Each path below is one point turned by a fixed rotation once a step. After each direction that follows a path, write how fast that rotation turns it, in deg/step (0 if it stays still).
Each turn is a multiple of 5 degrees from 10 to 175, or 0.
Each row of a path follows its step; steps can be skipped.
path 1
step 1: | -21 |  10 |  -6 |   3 |  11 |  32 |   5 |   0 | -11 | -28 |   8 | -18 |  14 |   0 |   8 |  -6 |  -1 |  14 |   3 |  -4 | -17 | -22 |  33 |   0 | -10 | -14 |  36 |  23 |   6 | -31 | -19 |  -9 |  33 |  -2 | -26 |  19 |  -8 |  37 |  -2 |  12 |  29 | -16 |  14 |  25 |  -6 |  -5 |  -2 |   0 |   1 |
step 2: |  -5 |   5 | -23 | -14 |  16 |   6 | -11 | -15 |   3 | -10 |  53 |  -3 |  -9 | -11 | -20 | -17 | -32 |  37 |  19 |   8 |  18 |  -6 |   9 | -16 |  27 |   0 |  -7 |  19 |  15 |   6 |   4 |  31 |  -8 |   8 |  15 |  27 | -16 |   7 | -10 | -17 | -17 |   0 |   4 |   4 | -19 |  22 |  -8 |  -6 | -17 |
step 6: | -17 |  -1 |  13 | -46 |  -6 | -23 |   1 |  -3 |  -3 | -11 |  35 |   2 |  -2 | -17 | -24 | -36 |  -5 |  18 | -29 |   9 |   9 | -16 |  15 |  15 | -10 |  18 |  22 |  -4 |  22 | -24 | -20 |   1 |  -3 |  11 | -10 |  26 |  -4 |  -8 | -12 |  31 |   1 |   6 |  -5 |  12 |  -7 |   6 |  21 |  20 | -20 |
step 8: | -26 |  19 |  -4 | -20 |  -9 |  20 | -13 |  12 |  32 |   2 |  26 |  -1 |   4 | -19 | -15 |   0 |  36 |  38 | -31 |  23 |  14 | -23 |  -2 |  -7 |  -3 | -15 |  15 |  -6 | -21 | -22 |   6 |  11 |  -7 |  11 | -24 |  13 |   4 |   4 |   5 |  -7 |  29 |   9 |   8 |  28 |  -7 |  17 |  -8 | -11 |  14 |
step 12: |  -8 |  -6 | -27 |  -8 |  25 |   1 | -12 |  23 |  -9 | -37 |   7 | -18 | -13 | -24 | -23 |  10 |  10 |  13 |  23 |  17 |  11 |   5 |  17 |   2 |   7 |   7 |  12 | -10 | -10 | -14 | -14 |  13 |  21 |  16 | -16 |  35 |  -6 |   2 |  30 |   0 |  22 |  13 | -36 | -15 | -24 |  17 |   2 | -15 |  19 |
step 16: | -42 |  24 |  12 |  -7 |  18 | -30 |   0 |   3 |  21 |   8 |   4 |  -9 |   1 | -15 | -35 |   6 |   4 |  -6 |   5 |   2 |   6 |  -9 | -10 |  -2 |  -2 |  13 |   6 |  -7 |  19 | -37 | -21 |  -8 |   2 |  22 |  14 |  12 | -23 |   3 |  31 |  -4 |   6 |  19 |  22 |  30 | -19 |  13 |  -9 | -26 |  25 |
step 17: |  -1 |  -4 | -26 | -11 | -26 | -27 |  19 |  13 |  -8 |   7 |  -3 |   4 |  -4 |   2 | -15 | -30 |   7 |   1 |  12 |   3 |  26 |  34 |   8 |  20 |  -3 | -29 |   0 |  -3 |  14 | -11 | -19 |  11 |  29 | -16 | -17 |  34 |  16 |  26 | -15 |   3 |   1 |   0 |  -3 |  12 | -47 |   7 |   0 |  15 |  -1 |
step 18: |  -4 |  22 |  11 | -45 | -20 |  10 |   4 | -15 | -14 | -28 |  21 | -20 |   6 |   0 | -13 |  -1 |  -4 |   4 |   7 |  19 |   0 | -24 |  -3 | -14 |  -8 | -10 |  18 |  -3 |   7 | -44 |  -3 | -26 |  20 |   5 |  15 | -14 |   1 |  25 |  -8 | -38 |   9 | -14 |   1 |  -6 | -20 |   8 |   4 | -33 |  11 |
step 19: | -18 |  -5 |  -5 | -19 |  10 |  11 |  16 |  15 |  23 | -11 |   2 | -14 | -18 |  -5 |  -3 | -37 |  12 |  15 |  -3 |   3 |  -8 |  -5 |  13 |  -2 |  19 |   1 | -19 |  11 |  32 |  19 | -17 |  16 |  12 |  -2 | -18 |  37 |  15 |  17 |  30 |  -2 | -10 | -24 |   7 |  30 | -14 |  31 |   7 | -34 |   5 |
step 25: |  15 | -14 |  -8 | -19 | -12 |   5 |  16 |  22 |  21 |  -9 |  25 |  -6 |  -9 | -28 | -23 | -36 | -11 |  12 | -20 |  31 |  18 |   5 |  10 |  -5 |  -7 | -24 |  -6 |  17 |  -3 | -21 |  -2 | -18 |  -3 |  -3 |   8 |  25 |  -7 | -14 | -41 | -10 |  19 |   9 | -25 |  19 | -30 |  -4 |   5 | -13 |   5 |
Directions:
|   2 |  -4 |  -7 |  -1 |   4 |   2 |   0 |  -7 |  -3 |  -5 |  -2 | -11 |   4 |  -7 |   0 |   5 |   7 |  -2 |   5 |   1 |  -4 |   2 |   1 |   7 |   2 |   0 |  -2 |  -2 |   3 |  -2 |  -3 |   4 |  -7 |   1 |  -1 |  -1 |  -8 | -16 |  -1 |   9 |  -8 |   2 |  -3 |  -4 |   4 |  -1 |   0 |   0 |  -5 |
40
|  2 | -4 | -7 |  4 | -6 | -1 | -8 |  7 | -1 | -2 | -5 |  0 |  0 |  6 | -9 |  0 | -9 |  3 |  9 |  4 |  0 | -2 |  6 | -5 |  7 | -9 | -2 | -1 | -2 |  6 | -2 | -3 |  4 |  0 | -1 |  3 | -7 | -4 | -5 | -6 | -3 |  1 | -9 | -2 | -2 | -1 |  5 |  6 |  2 |
140
|   3 |   2 |   1 | -11 |  -5 |  -5 |   0 |   4 | -10 |  -2 |   9 |  -3 |   1 |  -1 |   5 |  -8 |  -5 |   0 |   0 |   2 |  -3 |  -4 |   6 |  -5 |   3 |   8 |  -6 |  -3 |   4 |   3 |   2 |   2 |  -3 |  -5 |  -3 |  -9 |   1 |   1 |   2 |  -6 | -11 |  -5 |   5 |  -3 |   7 |   5 |   5 |   2 |   1 |
90
|  7 | -1 |  1 | -5 |  4 | -3 |  5 |  7 |  7 |  2 | -4 | -7 |  4 | -1 | -2 |  2 | -5 | -3 |  5 | -4 |  6 | -3 | -3 |  2 | -6 | -4 | -3 |  5 |  1 |  0 | -4 | -2 |  1 | -5 |  2 |  0 | 11 | -8 | -1 | -2 | -5 | -8 |  4 | -2 | -3 | -8 |  5 | -9 | 10 |
10
|   2 |  -7 |   2 |  -1 |  -3 |   2 |   2 |  -1 |   4 |  -4 |  -5 |  -3 |  -1 |   1 |   0 |   5 |   3 |   6 |   2 |   8 |  -2 |  -1 |   3 |  -6 |   0 |   0 | -11 |   0 |   2 |  -2 |   5 |   0 |  -1 |   4 |  -6 | -14 |   0 |   5 |  -2 |   8 |  11 | -10 |  -5 |   4 |  -2 |   0 |   0 |  -5 |   5 |
100
|  3 | -8 |  7 |  6 | -1 | -4 |  4 | 10 | -3 | -2 | -1 | -4 |  6 | -4 | -1 | -3 |  0 |  2 | -3 |  5 | -3 |  4 |  3 |  3 | -6 | 13 |  6 |  6 | -4 |  3 |  0 |  2 | 10 | -7 | -4 |  2 | -7 | -2 | -5 |  1 |  3 | -4 |  0 | -4 | -7 |  1 | -7 |  1 | -4 |
135
|   4 |   6 |   2 |  -3 |   4 |   4 |   6 |   3 |  -4 | -11 |  -4 |   1 |   1 |   6 |  -2 |  -3 |  -1 |   5 |  -4 |   3 |  -8 |   3 |   4 |   0 |  -6 |  -2 |   8 |   0 |   9 |  -1 |   5 |  -5 |  -4 |   1 |  -1 |   7 |  11 |  -2 |   0 |  -1 |   2 |   0 | -12 |  -3 |   0 |   4 |   8 |  -6 |  -6 |
60
